Each row has a hidden score. How much does it go up from the first row of each pair to the second? 10 means little or no change, 20 a big rise and 0 a big fall. The score is a weighted sum of the row's numbers plus the product of two more (or one squared), each taken from its middle value.
tensor([-0.5, 0.2, -1.0, -1.8, -0.8, -0.1, 2.2, -1.3, -0.9, 0.9])
tensor([-0.2, -0.3, 0.5, -0.6, -0.3, 1.5, 0.1, -1.5, -0.6, -0.9]) 5
tensor([-0.9, 0.1, -0.9, 0.3, -0.3, -0.2, 1.1, 0.9, -0.4, 0.9])
tensor([-0.8, 0.8, 0.2, 0.0, 0.1, -0.1, 0.7, 1.5, -1.5, 0.0]) 11
tensor([0.1, -0.7, 0.4, -0.3, -0.3, 0.6, 1.2, -0.3, -0.6, 0.1])
tensor([0.6, -0.3, -1.6, -0.9, -0.4, -1.0, 1.6, -0.9, 0.5, 0.7]) 16
tensor([0.4, -0.1, 0.4, 1.5, 0.2, -1.7, 0.7, 1.1, -1.4, -1.1])
tensor([1.4, -0.2, 0.2, -0.5, -0.1, 0.0, -0.3, -0.7, 0.7, -0.9]) 12
tensor([1.9, -0.9, 0.6, -2.0, -0.5, -0.1, 0.6, -2.1, -0.3, 0.5])
tensor([0.6, -0.6, -0.4, 0.2, 0.0, -1.6, 0.9, -0.2, -0.4, 1.6]) 8
tensor([-0.5, -0.5, -0.9, -0.6, -0.8, 0.4, -1.8, -0.6, 1.7, -2.1])
tensor([0.0, -0.3, -0.1, 1.2, 0.2, -2.8, 1.0, 1.6, 0.0, 1.2]) 5
tensor([1.0, 0.6, 1.0, 0.8, 0.7, -1.1, 0.6, 1.1, -1.5, -1.3])
tensor([-0.9, -0.9, -0.6, 0.9, -1.1, -0.7, -0.7, -0.1, 1.6, 1.9]) 5
tensor([-0.4, 0.4, 0.1, -0.4, 0.3, 0.0, -0.7, 0.0, -0.6, -1.0])
tensor([-1.0, -0.9, -1.8, -0.6, -0.2, -1.1, -0.4, 0.2, 1.9, 0.9]) 8
tensor([-1.1, -0.4, 0.1, 1.4, 0.0, 0.0, 0.4, 0.1, 1.4, 1.7])
tensor([0.7, 0.9, 1.4, -0.2, 1.2, 0.1, 0.7, -0.4, -1.9, -1.4]) 16
tensor([1.0, -0.8, -0.2, 0.6, -0.4, -0.1, -0.2, -1.4, 1.4, -0.5])
tensor([0.6, -0.3, 0.4, 0.5, -0.1, -0.8, -0.3, -0.3, 1.0, 0.6]) 9
tensor([-0.3, 0.0, 0.2, 0.1, 0.1, -0.2, 0.7, -0.9, 0.4, 1.3])
tensor([1.5, -0.4, 0.8, -0.5, -0.1, -0.2, 1.4, -0.6, -0.8, 0.5]) 11
tensor([0.0, 0.0, 0.7, -0.5, 0.1, 0.8, -0.8, -0.1, -2.0, -1.8])
tensor([0.3, 0.0, 0.3, -0.4, -0.8, 0.2, -0.9, -0.7, -0.5, -1.0]) 12
tensor([0.6, -0.4, 0.2, -0.4, 0.3, -0.2, 0.1, -0.2, 0.7, -1.1])
tensor([-0.5, 0.0, 0.8, -0.6, 0.5, 0.5, -0.1, 0.1, -0.2, -0.9]) 8
tensor([0.6, -0.5, -0.7, 1.0, 0.3, -1.8, 1.4, 1.1, 0.7, 0.6])
tensor([0.2, 0.0, 0.1, -0.1, 0.3, -0.9, 0.9, 0.4, -1.5, -1.1]) 12
tensor([1.2, -0.8, 0.9, -0.7, -0.4, 0.6, -0.2, -0.9, -0.1, -0.3])
tensor([1.4, -0.4, 0.6, -1.6, -0.5, -1.0, 1.5, -1.7, -3.3, -0.4]) 15
tensor([-0.1, 0.8, 0.4, -0.5, -0.5, 0.6, 0.4, 0.1, -0.4, 0.0])
tensor([-0.2, 0.1, 0.7, 0.3, 0.4, 1.0, -1.5, 1.0, -1.5, -1.7]) 10
tensor([-0.4, -0.1, -1.5, -1.9, -1.0, 1.6, 0.7, -0.9, -0.3, -0.5])
tensor([-0.8, -0.7, -1.8, -0.5, -0.1, -1.5, 1.9, 0.5, 0.7, 2.6]) 5
tensor([-0.4, 0.4, -0.1, 0.9, 0.3, 0.2, -0.2, 0.6, 0.6, 1.0])
tensor([-0.6, -0.1, -1.4, -0.5, 0.8, -1.5, 1.6, 0.6, 1.2, 2.4]) 9
tensor([0.5, -0.7, -0.2, 1.0, -0.8, -1.3, 0.6, -0.5, 0.4, 1.4])
tensor([0.7, -0.2, -0.5, -2.6, -1.0, 0.2, 0.6, -1.8, -0.2, 0.6]) 13
tensor([0.5, 0.0, 0.3, 0.9, -0.6, -0.6, 1.5, 0.7, -0.4, 1.7])
tensor([0.2, 0.1, -1.2, -0.5, -0.7, -0.2, -0.3, 0.1, -0.3, -0.6]) 16
tensor([0.7, -0.2, -0.3, -0.2, 1.0, -1.7, -0.2, 0.9, -0.1, -0.5])
tensor([0.6, 0.1, 0.1, -1.1, -0.5, 0.8, 0.0, -0.4, -0.7, -2.5]) 11
tensor([-0.3, -0.3, -0.4, -0.6, 0.9, -0.6, 0.2, 0.8, -0.1, 1.2])
tensor([0.5, -0.5, 0.1, -0.4, -0.5, 1.1, -0.9, -2.2, -0.1, -1.4]) 13
tensor([0.5, 1.1, 0.9, 0.6, 0.9, -0.6, -0.2, 0.9, 0.8, -0.1])
tensor([-0.8, -0.5, 0.5, -1.0, 0.2, 0.9, -0.8, 0.1, 0.0, -0.2]) 3
tensor([0.4, -0.3, 0.9, 1.1, -0.5, 0.2, -1.1, -0.3, 0.0, -1.2])
tensor([0.1, 0.4, 1.2, -0.3, 0.1, 0.0, 0.1, 0.8, -1.6, -1.7]) 11
tensor([1.2, 0.6, 0.7, 0.8, -0.2, -1.1, -0.9, 0.7, 0.9, -1.1])
tensor([-0.4, 0.4, 0.8, -0.3, 0.3, 2.3, -0.8, -1.2, -0.6, -2.0]) 4
tensor([-0.9, 0.2, -0.3, -1.1, -0.4, 0.8, -1.9, 0.4, 1.0, -0.9])
tensor([-0.4, -0.3, -1.1, -1.3, -0.7, 0.0, 0.5, -1.5, 1.4, 2.1]) 6
tensor([-0.7, 0.3, 0.1, 0.4, 1.0, -1.7, 1.2, 1.6, -0.1, 0.7])
tensor([0.1, 0.1, 0.5, -0.7, 0.6, 0.3, 0.4, -0.3, -0.5, -1.3]) 12
tensor([0.1, -0.1, -0.9, -2.0, -1.3, -0.1, 1.4, -0.5, -0.5, 0.7])
tensor([-0.9, 0.7, 0.5, 0.2, 1.5, 0.1, 0.0, 3.3, -0.8, -0.4]) 14
tensor([0.8, 0.4, 0.2, -0.3, 0.5, -1.2, 0.5, 0.7, -0.9, -0.4])
tensor([0.9, 0.6, 0.1, 0.2, -0.1, -0.9, 0.7, 0.7, -1.0, -0.3]) 10
tensor([-0.7, -0.1, -1.4, -1.9, -0.4, 1.1, -0.1, -0.4, -0.3, 0.6])
tensor([0.6, 1.2, 0.3, 1.1, 1.0, -0.4, -0.1, 1.3, -1.8, -1.0]) 14
tensor([-0.9, 0.4, -0.2, 1.3, 0.2, 0.4, 0.5, 1.3, 1.2, 2.5])
tensor([-0.3, -0.2, -0.2, -0.4, 0.4, 0.2, -1.3, 0.0, 0.4, 0.8]) 13
tensor([0.7, 0.2, 0.7, -0.2, 0.1, 0.4, -1.9, 0.1, 0.8, -1.0])
tensor([-0.9, 0.4, 1.4, 0.0, 0.7, 0.5, -1.1, 1.1, -1.0, -1.1]) 4
tensor([0.6, -0.3, -0.7, -2.2, -0.8, 0.9, 1.0, -0.8, -0.6, 0.8])
tensor([1.0, 0.6, -0.1, 0.8, 0.6, -1.4, 1.1, 1.4, -1.5, -1.0]) 13
tensor([0.0, 0.6, -0.3, -0.1, 0.6, 0.4, 0.3, 1.7, -0.8, 0.1])
tensor([0.0, 0.3, -0.2, 2.2, -0.2, -0.1, -1.2, -0.5, 2.4, 1.9]) 7
tensor([0.3, 0.1, -1.1, 0.5, -0.7, -0.5, 0.2, -0.7, 1.3, 0.7])
tensor([-0.3, 0.5, 0.7, 0.6, 0.0, 0.6, -2.0, 0.5, 0.3, -0.7]) 10
tensor([0.1, -1.0, 0.2, -1.0, 0.2, -0.3, -0.1, -1.1, 0.3, -0.4])
tensor([-0.6, 0.1, 0.5, 0.4, 0.8, 0.0, -0.8, 1.0, -1.0, -0.6]) 10
tensor([1.7, -0.9, 0.5, -0.7, -1.0, -0.2, 1.1, -1.5, 1.0, 0.7])
tensor([-0.6, -0.3, -0.6, -1.3, 0.1, -0.9, 0.7, 0.1, 0.4, -0.5]) 11
tensor([-0.2, -0.4, 0.6, -1.5, 0.1, 0.4, -1.7, -0.7, 0.5, -1.2])
tensor([-0.2, -0.9, -0.2, -1.3, 0.2, 0.1, 0.2, 0.0, -0.3, 0.8]) 5
tensor([0.0, -0.7, -0.9, -2.6, -1.2, 1.0, 0.2, -1.5, 0.8, 1.0])
tensor([0.2, 0.1, 0.5, 0.3, -0.2, 0.8, 1.3, -0.9, -1.5, -0.4]) 10
tensor([1.9, 0.2, -0.2, -0.3, -0.4, -1.3, 2.1, -0.7, -0.5, 1.9])
tensor([0.8, 0.7, 0.2, -0.9, -0.1, 1.0, 1.4, -0.9, -1.4, 0.2]) 9
tensor([-1.6, 0.7, -0.2, -0.5, 0.4, 1.1, 0.3, -0.3, 0.3, -0.8])
tensor([0.9, 0.4, -0.1, 0.6, 0.0, -1.1, 0.5, 0.7, -1.3, 0.4]) 11
tensor([0.2, -0.3, 0.0, -0.1, -0.4, -0.1, 0.7, -1.5, 0.3, 0.2])
tensor([-0.2, -0.8, -0.9, -1.6, -1.3, 0.4, -1.7, -1.1, 0.8, 0.7]) 9
tensor([-0.6, -1.4, -1.6, -0.1, -0.9, -0.3, -0.3, -0.3, 0.8, 1.7])
tensor([-0.7, 0.1, 0.5, 0.7, 0.4, 1.1, -1.3, -0.2, 0.4, -1.5]) 13
tensor([-0.5, -0.3, 0.6, -1.0, 0.4, 1.0, -0.5, -0.8, 0.2, -0.1])
tensor([1.8, 0.0, 0.2, 0.1, 0.5, -0.9, 0.4, -0.5, -0.7, -1.0]) 15
tensor([-0.8, -0.3, 0.1, -0.6, 0.1, 1.3, -0.4, -0.5, 0.4, -1.2])
tensor([-0.5, 0.1, -0.8, 0.3, 0.2, 0.3, 0.1, -0.3, -0.2, 0.0]) 10
tensor([0.0, -0.3, -0.8, 0.0, -0.1, -0.5, 0.1, -0.3, 0.0, -0.7])
tensor([0.4, -1.2, -0.6, 0.6, -0.3, -1.1, -0.3, -0.9, 2.2, 0.9]) 7
tensor([0.6, -1.0, -1.0, -0.2, -0.2, -1.9, -0.5, -1.1, 2.1, 1.5])
tensor([1.3, -0.3, 0.4, 0.4, -0.7, -1.3, -1.2, -1.1, 2.3, 0.8]) 12
tensor([0.4, -0.5, -0.7, -1.0, -0.3, -0.5, 0.3, -0.4, 0.1, -1.0])
tensor([-1.4, 0.6, 0.4, 0.9, 0.1, 0.7, -1.3, -0.6, -0.4, -0.5]) 7
tensor([-0.7, -0.5, -1.1, 0.2, -0.8, -1.2, 1.1, 0.7, 1.9, 1.7])
tensor([0.0, 0.2, 0.5, 2.4, 0.1, 0.5, -2.7, 1.2, 0.9, -0.2]) 15
tensor([-0.9, 0.1, 0.7, 0.2, 0.2, 0.7, -0.6, 0.6, -0.7, -1.3])
tensor([-0.8, 0.2, -0.8, -0.7, 0.0, 0.3, 0.6, 0.0, -0.1, -0.9]) 13
tensor([-0.5, 1.0, 1.3, 1.5, 1.2, 0.0, 0.3, 1.8, -0.8, -0.5])
tensor([-0.5, 0.7, 0.6, 0.2, 0.0, 2.6, -1.1, -0.2, -0.6, 0.4]) 9
tensor([1.4, 0.2, -0.2, 1.8, 1.3, -2.4, 1.3, 1.7, 0.4, 0.6])
tensor([1.0, -0.5, 0.0, -0.9, -0.3, 0.1, 0.4, -1.1, -0.5, 0.1]) 7
tensor([0.5, -0.3, 0.2, -1.4, -0.7, 0.9, -1.0, -1.2, 0.5, -0.4])
tensor([-0.1, -0.1, 0.7, -0.4, 0.7, -0.5, -1.4, 1.1, 1.4, -0.6]) 15
tensor([-0.9, 0.2, -0.4, -0.7, -0.9, 0.5, -0.2, -0.1, 0.6, 0.1])
tensor([-0.5, -0.7, -0.4, 1.0, -0.3, -0.6, -0.4, 0.0, 1.3, 1.9]) 6
tensor([-1.0, 0.1, 0.9, 0.4, -0.1, 0.5, 0.4, -0.3, -0.9, -1.0])
tensor([-0.2, 0.6, 0.6, 2.0, 0.9, 0.1, 0.1, 1.2, -0.5, -0.4]) 9
tensor([0.5, 0.1, 0.1, -0.6, 0.6, 0.8, 0.2, -0.6, 0.5, 0.6])
tensor([-1.0, -0.1, -0.1, -0.4, -0.2, 0.4, 1.1, -0.6, 0.1, 1.3]) 6
